Each row has a name. After each piece below comes the name of the row it's from, unless a question asks for something else. Each question is about the rows just above it.

(209): [-11  -1 -15   8   4  96  11  24  -8  -3  19   8  15   3 -62  -6   7  45
  14]
(69): [  1  -5 -12 -99 -23  -8  -8 -25  -3   7  14  13  11  27 116  41   4  -1
 -14]
(101): [ -1  11   7  -5  27  -3   1  41 -13 116   4  14 -25 -23 -99  -8  -8  13
 -14]
(187): [  7  16   7  -3 -11  -5  -6 -21  -2  11  16  11   8  11  -5 -24  -9  -7
 -27]
(126): [ -5 -12 -10 -60 -10  -3  -3  -5   1   5   6   6   4  12  70  31   6   3
  20]
[-10  -5  20  70   1 -12 -10 -60   4  -5   5  31   3  -3   6  -3  12   6
   6] is which row reordered? => (126)
[-62 -15 -11  -8  -6  -3  -1   3   4   7   8   8  11  14  15  19  24  45
  96] is which row reordered? => (209)
Put [-14  13  -8  -8 -99 -23 -25  14   4 116 -13  41   1  -3  27  -5   7  11
  -1] back in order: which row is it? => (101)
Put [-14  -1   4  41 116  27  11  13  14   7  -3 -25  -8  -8 -23 -99 -12  -5
   1] back in order: which row is it? => (69)

(101): [ 47 -57  15  78  13   4]
(209): [ 47 -57  17  67  18  18]
(173): [  4  15 -57  13  79  47]
(69): [ 19  28 -58 -86 -27  32]
(216): [ -8 -27  76  57  -1 -60]
(74): [ 54  83 -13 -25 -41  65]
(187): [ 83  54 -13  65 -41 -24]
(126): [-70  -7 -71  15   5 -65]
(176): [-65 -71   5 -70  -8  15]
Which row holds these entries in another order? [-70 -71  15 -65  -8   5] => (176)
Which row holds these entries in another order? [ 47  78  13 -57  15   4] => (101)
[-13  65 -41 -24  83  54] is which row reordered? => (187)

(173): [-41 -16  69 -30 -40 -58  74 -59  35  -8 -55  20  -4  65 -50 -20  56 -23
  54   6]
(176): [-20 -41 -55 -59 -58 -50 -40 -30 -23 -16  -8  -4   7  20  35  56  65  74
  69  54]
(168): [-19 -57 -60 -40 -20  -9   9  40  69  68  21 -43 -78 -60  -7  32  24 -12
 -25  10]
(91): [-16 -49 -62 -52 -36 -24 -15  -2  14  39  59  74  58  18 -35 -71 -79 -54
 -13  23]
(69): [ -7  68 -57 -40 -79 -43  21 -25 -60  10  -9 -20  40   9 -19  24  32 -12
 -60  69]
Which row holds these entries in another order? [-59 -58 -55 -50 -41 -40 -30 -23 -20 -16  -8  -4   7  20  35  54  56  65
  69  74] => (176)
Which row holds these entries in another order? [-78 -60 -60 -57 -43 -40 -25 -20 -19 -12  -9  -7   9  10  21  24  32  40
  68  69] => (168)
Which row holds these entries in another order? [-40 -58  74 -59  35  -8 -55  20  -4  65 -50 -20  56 -23  54   6 -41 -16
  69 -30] => (173)

(91): [  2 -17 -23  19  41  56 -15]
(168): [-44 -53  34  20  44  31   4]
(187): [  8  -4  13   4  21   4 -21]
(209): [ 46  13  68  25  -9 -49 -90]
(176): [ 19  31 -53  44 -44  34   4]
(216): [ 56  19 -17 -23   2  41 -16]
(74): [-44  45 -53   4  20  31  34]
Put [ 34  31  20   4 -53  45 -44] back in order: which row is it? => (74)
Which row holds these entries in another order? [-90 -49  -9  25  68  13  46] => (209)
Which row holds these entries in another order? [-16  41   2 -23 -17  19  56] => (216)
Put [  4 -44 -53  34  20  44  31] back in order: which row is it? => (168)
[ 34 -53 -44   4  19  44  31] is which row reordered? => (176)
Which row holds these entries in another order? [  4  31  44  20  34 -53 -44] => (168)

(39): [-22   2  47 -38 -16 -34   7 -30  -4  -7  10  -9  -2  -1  -2 -21  36  -4
 -15   3  -3 -17  10   4]
(209): [  1  17 -29  16   4   4   2 -36 -10 -21  14 -12  28 -15 -15 -12  26 -15
 -37  24  26 -33   1 -10]
(126): [ 19  41 -58  39  11 -31  -6  -3   4  19 -47  44  14  38  -2   5   5 -49
  42  -1   1   0  16  10]
(74): [-12 -36 104 -60 -15 -34   8  -5 -49  18  62 -55 -12 -29  21 -62  11  10
 -61  36  -6  -4  -3   4]
(91): [ 16  28 -32   3  16  -4   3 -10 -25  11 -27  25 -13  11  -3 -18  -5 -28
  43  38   2 -12  11  25]
(176): [ 17 -36  16   4   1 -10 -15  28  26  14  26 -13   2 -15   4 -12 -10 -15
 -37 -33   1  24 -21 -29]
(69): [ 16  -2  30 -19  -8 -16 -15   1 -18  36  25 -19  16   7  16 -42 -17 -11
  -4  40  22  -1  18  11]
(168): [-42  -8  62 -44 -24  15  19 -22 -31 -22  28 -43   2 -14   8   4  15  56
 -29  18 -11 -23   4  20]
(216): [-34 -30  88 -70 -17  12  29 -15 -45 -23  38 -51 -26 -38   5 -22  18  37
 -49  16 -32 -25 -24  24]
(101): [  9 -33  38   2 -19 -18  -3  27   6  23  23 -24  24   9   9   6   1   2
 -53 -25  -1   7 -20 -11]
[ 24  26 -33   1 -10   1  17 -29  16   4   4   2 -36 -10 -21  14 -12  28
 -15 -15 -12  26 -15 -37] is which row reordered? => (209)
Put [-37 -36 -33 -29 -21 -15 -15 -15 -13 -12 -10 -10   1   1   2   4   4  14
  16  17  24  26  26  28] back in order: which row is it? => (176)

(39): [ -6  23  -6  49  -5   2 -17  97  59 -30 -16 -16 -40]
(209): [ 97 -17  -6  -6  -5 -16   2  48 -40  59 -30 -16  23]
(168): [ -6 -17 -16   2 -40  23  -6 -30  60 -16  97  49  -5]
Put [ -5  49 -30 -16  -6 -17  59   2 -40 -16  97  23  -6] back in order: which row is it? => (39)
Put [ 49  23  -5  -6 -16  59  -6 -30   2  97 -40 -16 -17] back in order: which row is it? => (39)
Which row holds these entries in another order? [-40 -30 -17 -16 -16  -6  -6  -5   2  23  49  59  97] => (39)

(209): [-18 -64 -45 -43  -6 -11  48 -26 -64  50   5 -45 -46  -4   6 -35 -23 -45
  20]
(39): [-23  30 -27  44 -12   1  15  21 -51   3   9   0  38  38  13 -74  23  -8
 -23]
(187): [-64 -64  -6 -45 -35   5 -18 -43 -45 -23 -26  -4  48 -11  19   6 -46 -45
  50]
Which row holds these entries in another order? [-64 -64 -46 -45 -45 -45 -43 -35 -26 -23 -18 -11  -6  -4   5   6  20  48
  50] => (209)
Which row holds these entries in another order? [-45 -35 -46  48  19 -43 -23 -26 -45   6  -6  -4 -64 -45   5 -18 -11  50
 -64] => (187)
[-74 -51 -27 -23 -23 -12  -8   0   1   3   9  13  15  21  23  30  38  38
  44] is which row reordered? => (39)

(74): [  2 -94   3 -46  50   6 -13]
(91): [ 32 -40 -11 -11 -28   8  42]
(173): [-10  25  79  98  31  42   9]
(39): [ 22  13   7  39  45 -51  35]
(216): [ 45  35 -51   7  22  39  12]
(101): [ 18 -10 -37  13 -44  46 -25]
(209): [ -1  27  54 103  60  56  43]
(126): [75 16 27 38 35 14 47]
(176): [-17 -50  29  24  24  65  49]
(69): [ 43  27  56  55  60  -1 103]
(187): [  8 -10  32 -28 -40  42 -11]
(168): [ 29 -23 -11  28  61 -65   6]
Put [ 49  65  24  24  29 -50 -17] back in order: which row is it? => (176)
Put [-40   8  32 -10  42 -11 -28] back in order: which row is it? => (187)
[ 12  39  22   7 -51  35  45] is which row reordered? => (216)
Put [ 56  43  -1  27  54 103  60] back in order: which row is it? => (209)

(39): [  2  46 -19  40  -1 -40  -7 -79  31  42]
(168): [  4  49 -11  30   1 -31 -18 -87  16  28]
(69): [ 40  53  14   3  -7 -44   2 -72  -7  14]
(126): [  2  84  -4  31 -10 -47 -22 -77  35   2]
(176): [  -8   75  -20  -40 -103  -49  -57  -43  -34  -10]
(187): [-77 -22  -4  35   2 -10  32   2 -47  84]
(91): [ 25  32 -20  58 -65 -12  18 -81 -39   1]
(173): [ -4  30 -46 -15 -79 -36 -22 -70 -21 -35]
(216): [-12  53 -11  39   5 -26 -38 -98  22  26]
(209): [ -7  68   6  33 -30 -22  15 -89   9 -10]
(101): [ 44  90  13  -8 -18 -56  18 -49  14 -14]
Put [-79 -70 -46 -36 -35 -22 -21 -15  -4  30] back in order: which row is it? => (173)
[-22 -77  35   2   2  84  -4  31 -10 -47] is which row reordered? => (126)

(74): [  5 -57 -74  63  37  24 -38  15]
(101): [  5 -57 -74  63  37  24 -38   4]
(91): [-19  28 -18   7 -10  25   9  -6]
(209): [110 -41 -38 -62 -29  34  10  63]
(69): [  5 -57 -74  63  -7  15 -61  10]
(39): [-38  10  35 110 -29 -41  63 -62]
(187): [ 45   0   5 -53 -30   1  74  29]
Which row holds these entries in another order? [ 35 -62 -38  63  10 -29 -41 110] => (39)
[ 63  10  34 -29 -62 -38 -41 110] is which row reordered? => (209)

(187): [-17   8  -5   3  -8 -39   5  -8  -8 -32 -16 -75  17  16  40 -19  18]
(74): [-14   9 -32   3  10  12 -21  16  24 -73  -2  -3   8 -34 -27  -7  35]
(216): [-19   7  -3  -9  -9 -41   5  -8  -9 -26 -16 -98  15   5  62 -22  21]
(39): [ -7   8  10  12 -14 -34  -3 -26   9 -32  -2 -73   3  16  24 -21  35]
(69): [-20   2  -5  13  -8 -34   5  -9  -4 -35 -19 -55  16  19  34 -15  22]
(173): [ -22    4   -1  -11   -4  -43   10  -14   -4  -28  -16 -100    9    4
   68  -26   24]
(176): [ -15   18   -1   -4  -23  -41   -7  -18  -15   -3  -10 -105    4    1
   58  -11   24]
(126): [-24   1  -5  11 -12 -36   5  -4  -5 -37 -20 -54  15  24  20 -18  23]
(168): [-22   1  -5  16  -7 -39   0 -13   0 -36 -18 -55  22  23  34 -17  19]
(91): [ -7   8   7   9  -7 -42  -6 -19   6 -32 -18 -70   3  10  30 -36  31]
(101): [-13  23 -37  20  -4 -20 -54  11 -24 -18 -36  24  -5   1   5  -5  15]
Which row holds these entries in another order? [ 35 -21  24  16   3 -73  -2 -32   9 -26  -3 -34 -14  12  10   8  -7] => (39)
[-20 -54  15  24  20 -18  23 -24   1  -5  11 -12 -36   5  -4  -5 -37] is which row reordered? => (126)
Which row holds these entries in another order? [  3  -7 -32   9  10  -3 -21  24   8 -73  -2  35 -14 -26  12  16 -34] => (39)

(173): [-96 -32 -59  84  25  39]
(91): [-96  31 -59  84  25  39]
(168): [ 27 -81  92  48 -97 -99]
(187): [ 40 -32 -59  84  25 -96]
(176): [-60  67 -28 -22 -25   7]
(216): [-97  48  27 -81 -99  91]
(101): [ 67   7 -27 -25 -60 -22]
(209): [ 14 -81  92  48 -97 -99]
(39): [ -33  -52  -33  -33 -100   76]
[ 48  92 -99 -97  27 -81] is which row reordered? => (168)
[-96 -59 -32  25  39  84] is which row reordered? => (173)
[-60 -27 -25 -22   7  67] is which row reordered? => (101)
[  7 -25 -22 -28  67 -60] is which row reordered? => (176)
[-25 -28   7 -22 -60  67] is which row reordered? => (176)
Put [-99 -97  48  92 -81  27] back in order: which row is it? => (168)

(101): [ 28 -35  33 -31 -55 -52   5  -4 -53   5]
(126): [  5  33  -4   6 -31 -55 -35 -52  28 -53]
(91): [-53 -52 -35  28 -31  33   5  -3 -55   6]
Which row holds these entries in another order? [-55 -53 -52 -35 -31  -3   5   6  28  33] => (91)
[-55 -53 -52 -35 -31  -4   5   6  28  33] is which row reordered? => (126)
Which row holds these entries in another order? [-53  28 -52 -35 -55 -31   6  -4  33   5] => (126)

(91): [-25  23   8  60 -30 -35  -9]
(209): [ 22  60   8 -35 -30  -9 -25]
(101): [ -9 -30 -35 -25  22   7  60]
Put [ -9 -35 -30  60   8  23 -25] back in order: which row is it? => (91)
Put [ 60 -25 -35   8 -30  23  -9] back in order: which row is it? => (91)
Put [ 22 -35  -9  60 -25 -30   7] back in order: which row is it? => (101)
Put [-35 -30 -25  -9   8  23  60] back in order: which row is it? => (91)
[-30  23 -25 -35  -9  60   8] is which row reordered? => (91)
[ 60  -9 -30 -35 -25  22   7] is which row reordered? => (101)
[-30  -9 -25  22  60   8 -35] is which row reordered? => (209)

(168): [  0   7  -3  15  10   4  -3  -3   9  14  -3  -4   8  16  13   2  11  -6
  -1   5   4 -12   3  -8  -3   8   3  -9   5  -1   8  15  -1   9  -9   3
  -6  11   9  -2   1]
(173): [  0  18  -7  32  25   8 -10  -7  19  30  -7  -8  19  33  26   4  24 -13
  -2  12  11 -33   7 -15  -9  19 -18  62 -33   7 -49 -90   7 -59  50 -22
  43 -67 -46  12  -6]
(69): [  3   9   0  -6  14  16  -3  -6   9  -9  -2   1   4  -4  -1   3   5   8
  -3  -3  13   3  15   5  -3  11  11 -12   8  -1  10  -8   8  15  -1   4
  -3  -9   7   9   3]
(91): [ 15  -6 -12   5   7  25   8  -3 -12  21  -2   3   7   7  15  14  -4  -4
   7  21  -2  14 -22 -16  26  19  25  -6 -12  -7   2 -16  16  24  -5  12
  18   5  -2  16   0]
(209): [-20 -11  -2  19   8  18  19   4  20  -9   7  24 -13   0 -12  12 -10   7
  11  -4  13  -3  -7  25  -3  33  11 -19  19 -16  31  32  18  24 -33  -7
  30   2  26  19  -7]
(216): [  0 -19   7 -33 -25  -8  10   7 -21 -36   7   8 -20 -39 -29  -4 -29  17
   3 -12 -11  33  -7  19   8 -21  -7  22 -11   3 -19 -37   3 -21  21  -8
  13 -28 -22   5  -2]
(39): [  0  14  -4  24  19   7  -7  -5  16  25  -4  -6  12  26  21   3  21 -12
  -2   7   8 -22   5 -12  -6  15   5 -16   7  -2  14  25  -2  16 -16   7
 -11  18  15  -3   2]
(101): [  0  18  -7  32  25  13 -10  -7  19  30  -7 -11  19  33  26   4  24 -13
  -2  12  11 -33   7 -15  -9  19   7 -19  11  -3  18  31  -3  19 -20   8
 -12  24  20  -4   2]
Which row holds these entries in another order? [-22 -16 -16 -12 -12 -11  -7  -6  -6  -5  -4  -4  -3  -2  -2  -2   0   2
   3   5   5   7   7   7   7   8  12  14  14  15  15  16  16  18  19  21
  21  24  25  25  26] => (39)
Which row holds these entries in another order? [  2  -4  20  24 -12   8 -20  19  -3  31  18  -3  11 -19   7  19  -9 -15
   7 -33  11  12  -2 -13  24   4  26  33  19 -11  -7  30  19  -7 -10  13
  25  32  -7  18   0] => (101)
[  7  19  19 -15  13 -20  -3   0  32 -11 -13  24  26 -10  31  18 -12  11
  -2  12  33   4  19  -9  -3  20  -7   7 -33  -7  11 -19  19   8  25  24
  18  -4  30   2  -7] is which row reordered? => (101)
Which row holds these entries in another order? [ -1   4   0  -3   3   8  -4  15   5  -1   5   3  16  15  -6  13   9  -9
   2   9   1  -6  -3  -3  -8 -12  11   4   8   8  -9  14   7   3  -2  -3
  11  10  -3  -1   9] => (168)
Put [  9  -2   1   0   7  -3  15  10   4  -3  -3   9  14  -3  -4   8  16  13
   2  11  -6  -1   5   4 -12   3  -8  -3   8   3  -9   5  -1   8  15  -1
   9  -9   3  -6  11] back in order: which row is it? => (168)
Put [  0  16  -2   5  18  12  -5  24  16 -16   2  -7 -12  -6  25  19  26 -16
 -22  14  -2  21   7  -4  -4  14  15   7   7   3  -2  21 -12  -3   8  25
   7   5 -12  -6  15] back in order: which row is it? => (91)

(173): [  19   28  -11  -10  -63  -31 -108  -66   64]
(176): [ 62  45  32  10 105 -44  21 101  15]
(209): [ 21  59 -26  49  21  45 -45  23  11]
(39): [-48  13  23   4 -63 -19 -64 -31  19]
(216): [ 69  45  -6 -25  24 -28  28 -13  94]
(74): [ 69  28  45  -6 -13  25 -28 -25  94]
Put [ 28 -28  45  69  -6 -13 -25  94  25] back in order: which row is it? => (74)
Put [-28 -25 -13  -6  24  28  45  69  94] back in order: which row is it? => (216)
[ 69  -6 -13  28  45 -25  94  24 -28] is which row reordered? => (216)

(209): [32 14 30 -5]
(74): [14 36  9 -7]
(176): [  4 -16  -4   0]
(101): [-20  54  17   5]
(216): [ 63  49   6 -14]
(69): [ 32  49   6 -14]
(39): [-24   0  16   9]
(187): [-37  -7  12  13]
(168): [-51  -5  22  39]
(91): [  4 -16   0  -5]
(173): [  0  17 -24   9]
(126): [ 45   8 -25 -40]
[  0  -4 -16   4] is which row reordered? => (176)
[ 16   0   9 -24] is which row reordered? => (39)

